In the rows, 128 means zero.
Each path below is one point turned by a fixed rotation once a step. After each direction that follows a path, write how fast that rotation turns it, in degrees each step (0 if it stays still).
Each turn is a multiple of 5 degrees from 10 to 175, or 0.
Each row of a path follows its step; steps can be skipped.

step 0: [127 120 124 130 126 126 131 135 119 117 124 140 127 111 129 131 125 142
 134 114 121 120 126 116 127 125 116 122 111 120 138 131 130 138 132 113
 120 133]
step 1: [128 128 126 132 135 120 130 126 117 126 121 131 137 139 119 137 140 134
 138 120 127 120 133 135 137 137 121 124 142 139 147 126 130 125 110 126
 137 137]
step 2: [120 133 121 138 113 131 129 129 118 136 138 144 112 127 129 133 136 142
 129 116 135 134 146 121 130 134 119 139 128 127 124 127 126 127 138 122
 124 134]
step 3: [127 119 134 126 146 131 139 132 117 126 126 129 128 118 126 131 130 145
 121 106 125 112 121 121 134 125 125 118 128 119 139 129 125 121 121 121
 121 131]
step 5: [120 123 124 127 113 122 133 135 122 131 123 146 123 114 128 125 139 141
 124 111 118 142 132 118 130 140 129 128 130 124 132 128 123 123 131 122
 113 126]
step 6: [124 131 142 125 145 130 129 132 114 134 137 115 128 130 123 132 141 139
 131 120 123 114 128 133 126 141 122 128 137 113 144 127 125 121 122 126
 131 138]
step 7: [122 133 113 130 123 136 128 114 120 139 129 141 123 121 138 138 127 122
 148 114 129 131 133 124 132 135 118 130 137 119 119 137 114 124 126 123
 130 126]
step 8: [133 122 136 123 128 129 131 126 128 115 121 130 124 108 122 126 143 134
 122 108 119 125 137 130 129 136 140 126 135 125 143 138 122 122 129 124
 113 124]
step 9: [118 140 136 131 126 135 124 123 120 121 135 125 131 129 134 139 131 130
 146 131 121 117 126 128 122 150 114 133 137 115 136 127 134 130 124 126
 124 140]
step 10: [123 125 112 129 127 126 127 126 117 141 120 134 131 117 124 131 124 117
 131 106 110 137 138 127 134 130 122 131 132 128 133 142 121 132 131 117
 123 134]
[131 130 133 123 129 126 133 128 126 127 128 125 124 128 125 131 121 130
 131 129 129 131 128 127 130 131 127 132 128 130 129 128 128 129 124 125
 128 125]
135
[128 129 130 127 128 132 130 126 127 129 130 128 127 125 129 132 125 127
 127 126 133 122 131 129 130 122 132 126 129 126 124 131 129 124 129 126
 130 124]
85
[127 124 130 130 130 130 133 129 123 126 129 130 124 125 131 128 131 125
 129 130 124 132 127 133 129 125 124 128 131 129 128 127 133 128 130 131
 129 125]
0
[131 128 131 127 131 126 125 127 128 127 130 125 126 129 126 128 131 132
 128 130 128 126 135 135 122 126 129 132 130 129 128 130 126 131 132 127
 130 130]
155
[131 131 127 133 126 130 130 130 126 130 127 131 130 123 127 123 126 125
 125 130 129 129 131 126 125 128 125 131 133 131 127 129 124 127 125 127
 131 128]
130

step 0: [119 127 121 124 137 125 126 126 131 135 116 145 141 119 118 112 123 125
 122 121 129 143 126 134 134 132 126 131 129 132 128 120 137 132 138 136
 138 136]
step 1: [129 137 116 126 127 140 142 136 130 120 129 152 126 123 124 129 130 119
 140 116 120 129 134 139 135 131 133 133 124 138 129 133 127 135 136 130
 128 128]
step 2: [117 131 131 121 139 142 120 128 128 131 132 140 143 123 137 131 117 127
 122 128 124 133 125 139 138 133 133 129 125 128 140 134 128 143 139 133
 130 142]
step 3: [132 127 126 123 138 131 128 125 131 127 133 147 129 120 130 137 133 127
 123 119 116 117 140 141 141 129 125 128 124 129 112 120 136 126 137 122
 137 139]
step 4: [125 124 115 122 134 132 123 139 132 133 113 130 139 135 124 131 124 124
 131 124 113 131 140 130 132 137 129 130 130 127 134 123 132 145 132 132
 141 144]
step 5: [144 122 116 126 126 142 139 126 136 126 129 133 141 120 133 127 137 123
 128 132 126 128 132 137 132 135 125 139 125 134 124 133 136 128 149 132
 132 140]
step 6: [117 130 129 129 126 133 119 134 138 140 123 142 138 124 135 125 130 134
 133 114 126 128 131 124 136 128 137 133 126 134 131 131 141 126 137 143
 140 144]
step 7: [131 135 124 116 121 139 129 126 130 129 121 151 135 114 123 121 134 116
 125 130 114 134 136 142 131 124 121 132 131 125 128 124 127 124 132 134
 140 129]
step 9: [132 128 123 129 132 145 130 124 132 120 132 150 136 121 135 134 133 119
 127 119 124 128 130 127 143 122 128 128 125 112 129 135 127 136 137 121
 132 144]
step 10: [128 124 129 117 121 123 119 136 135 131 138 132 134 124 137 131 126 131
 124 123 105 129 136 138 139 129 132 126 123 135 130 123 136 139 130 130
 135 148]
[132 123 127 131 125 126 130 128 133 131 122 123 134 129 129 127 129 130
 130 130 129 125 130 126 130 126 126 130 130 131 126 125 130 127 128 131
 127 129]
55
[130 130 124 127 128 127 132 128 125 124 124 125 129 134 125 122 123 122
 130 125 129 127 131 130 125 129 127 126 128 129 127 126 128 129 130 128
 131 128]
100
[125 130 123 129 125 131 123 131 129 125 128 126 130 129 126 125 133 132
 127 127 129 134 129 127 127 130 127 127 126 129 126 129 129 121 131 131
 127 126]
55
[129 130 129 122 123 129 128 126 128 129 130 123 133 129 128 129 127 127
 128 134 124 131 126 134 129 130 125 128 129 126 133 129 127 130 126 130
 128 126]
135
